In the rows, zero is written as 100.
One turn moves each row of this set onto another row. After a few examples, where does it send each row asked below?
Pesa: 118  103  110  77  136  128  98  118  60  93  112  144
Gelem: 91  93  64  101  80  98  127  112  82  108  115  128
Dat: 108  98  77  85  85  98  121  155  100  105  106  121
nurud: 104  104  97  86  119  119  107  126  54  101  100  152
zope: 91  78  129  109  111  88  93  70  89  91  72  57
Vel: 91  94  55  102  85  111  115  125  92  107  115  125
pime: 105  104  94  85  121  122  103  131  57  100  99  151
konir: 95  91  117  110  130  104  66  95  123  94  79  57
godo: 104  79  113  115  138  105  70  100  123  99  86  59
mer: 84  68  92  68  70  88  119  116  84  94  133  93
rad: 114  82  129  105  135  90  79  114  124  99  81  58
gima: 90  79  114  110  120  112  70  91  107  88  71  52
zodaf: 118  104  113  76  135  124  102  118  57  94  112  145
Pipa: 89  70  91  63  75  97  106  140  98  92  130  90
Lafaz: 78  66  75  73  75  106  102  119  92  94  135  91
befa: 106  105  97  84  121  121  104  134  58  100  98  151
duvu: 79  67  82  73  71  97  111  111  84  94  136  94
kitob: 100  81  142  100  111  81  97  88  93  90  67  55
bom: 116  82  142  103  130  73  96  102  112  101  81  61
Vuzo: 99  81  126  102  120  104  74  109  112  87  66  49
povap: 106  94  143  97  123  74  90  98  112  95  74  60
Zib: 99  96  79  93  77  84  138  120  81  109  111  128
sufan: 105  104  99  85  119  117  109  129  54  101  99  152
fupon: 116  103  110  79  135  126  99  113  57  94  113  145
zilo: 88  89  113  116  127  101  71  72  112  96  83  62
miri: 108  79  138  110  126  69  102  78  100  103  84  66
fezul: 116  103  109  79  136  128  97  115  58  94  113  144
Bulot: 98  96  61  93  88  111  110  147  102  105  110  122
madar: 85  78  115  113  115  105  81  72  95  89  74  56
temez: 96  76  108  124  134  102  77  74  111  101  91  64
Tuma: 103  103  95  87  120  121  104  128  55  101  100  152
fuv: 105  94  133  100  128  90  75  108  123  94  74  57
Lus: 118  104  113  77  136  126  99  120  59  94  113  144
dod: 98  77  121  120  129  84  93  62  99  103  89  66
Sef: 117  103  112  77  134  124  101  114  55  94  113  145
nugo: 84  68  80  68  76  106  100  134  99  92  132  90
Gobu: 107  105  100  83  120  118  107  133  56  101  98  152
zuzi: 107  98  85  85  79  84  134  142  89  107  107  125
Fiba: 105  83  140  96  115  88  87  107  105  88  64  51
Sibuk: 99  93  140  105  119  71  96  75  101  98  78  64
kani: 90  89  124  114  122  86  86  62  102  97  83  65
godoz: 90  70  96  62  71  87  116  131  90  93  130  91

fuv -> povap
godoz -> mer
Where do these go?
zuzi -> Zib
temez -> godo
sufan -> nurud
madar -> gima

One turn moves each row of this set onto another row. After a few examples, where does it send each row asked below?
Gof: 98  125  85  75  122  148  33  120  104  62  102  90  65  89  76  93  109  116  72  128  98  82  111  91
kevi: 134  97  86  102  132  114  73  96  127  74  48  81  69  47  90  59  116  87  77  115  112  123  74  73
Tason: 116  110  65  153  111  109  126  106  107  90  54  129  69  75  90  126  124  105  97  119  115  79  104  103
bufu: 112  108  93  122  98  91  85  80  130  64  90  89  85  74  63  92  66  77  102  51  76  102  60  80
rata: 103  86  96  68  81  112  76  49  141  86  72  122  88  114  103  73  58  106  61  87  67  115  115  79
lika: 117  111  83  130  96  105  72  85  125  67  90  85  83  74  67  100  66  78  109  44  76  97  63  83
gonog: 97  101  93  63  83  112  74  59  131  97  75  114  69  116  90  75  45  108  51  84  73  109  119  80
dasu: 109  82  85  62  85  123  77  67  136  82  78  121  86  117  93  63  42  102  63  85  77  106  112  62
sagid: 109  114  59  76  89  142  47  67  138  93  108  70  75  87  94  87  87  108  96  139  115  96  130  67
Sutof: 128  100  84  101  129  122  61  87  123  84  44  83  68  55  97  57  120  90  80  115  118  130  82  72
nin: 122  115  80  117  100  93  88  72  120  66  94  97  74  68  72  106  71  69  106  56  63  102  65  80
Bubi: 121  108  77  147  113  104  126  116  117  78  54  123  71  78  86  126  135  111  100  128  120  86  98  90
Bosu: 144  139  73  87  114  110  103  110  124  70  48  97  24  122  71  116  97  137  64  112  88  75  152  89
keru: 150  142  65  75  117  118  110  101  123  69  45  97  53  123  77  122  100  126  59  123  95  74  153  98
dugip: 112  95  103  59  77  113  69  58  140  91  73  109  77  112  97  78  38  111  63  87  70  97  115  73
fidus: 109  115  73  93  118  144  59  61  85  60  88  92  54  103  105  118  59  132  69  145  101  102  124  82
gik: 148  139  71  77  126  120  96  110  119  77  46  79  34  115  78  115  106  139  58  104  107  78  150  85
tiza: 126  113  77  91  98  121  93  84  137  50  51  107  112  141  78  113  70  154  98  54  102  61  127  67
petu: 118  98  70  116  88  128  87  87  148  71  45  104  116  134  90  116  72  158  94  64  105  57  129  71
dos: 140  102  77  107  128  111  61  106  117  62  45  74  60  52  94  58  111  82  97  118  107  122  90  82
linu: 100  93  97  65  85  106  78  58  146  88  71  108  80  121  90  75  42  101  53  85  75  102  116  77
Fodoz: 113  102  85  117  100  127  66  72  95  63  125  87  79  94  93  126  80  132  131  80  121  70  127  79
vop: 124  108  75  149  115  107  136  106  114  84  46  124  66  71  91  113  126  116  98  124  115  78  98  98
nir: 128  109  77  143  109  110  124  106  113  83  46  123  82  85  93  104  141  114  113  127  117  84  115  108
sutaz: 150  132  77  81  124  116  109  109  126  71  39  85  33  113  86  114  97  137  59  113  104  67  149  91
Biko: 61  143  61  119  86  110  64  83  111  70  97  107  89  81  69  116  91  120  124  117  108  78  96  89
vir: 121  99  65  145  111  109  123  107  120  90  43  141  69  79  90  109  130  114  103  132  113  75  111  85
teveb: 112  109  81  126  89  98  92  81  116  67  92  96  69  78  68  81  61  78  119  64  70  111  64  75
pasuf: 130  103  92  99  127  110  61  95  129  72  51  86  62  54  90  70  117  75  85  122  118  126  76  70
rizi: 122  100  85  108  92  119  96  84  154  65  43  98  105  141  90  112  70  154  96  62  103  51  132  73
fogi: 142  104  77  96  138  112  63  94  123  70  44  84  66  49  90  65  125  91  95  107  114  115  83  58
pes: 115  111  98  121  89  98  73  73  131  70  87  95  82  74  71  99  63  73  117  59  79  98  59  77
sar: 104  116  83  140  106  170  80  84  108  71  99  100  96  117  82  116  108  149  111  121  97  83  85  78
kopi: 147  131  75  80  119  114  107  117  123  70  47  86  42  114  84  123  104  147  56  124  100  79  146  81
sevek: 130  99  81  110  91  122  75  89  154  48  44  96  106  137  87  111  75  158  96  57  90  65  131  73
dolin: 126  102  85  105  85  118  95  90  143  65  50  101  107  131  92  122  66  169  96  69  93  54  129  69

rizi -> linu
sagid -> Biko
Where do these go?
vir -> Bosu
gik -> petu
dasu -> teveb
kopi -> dolin

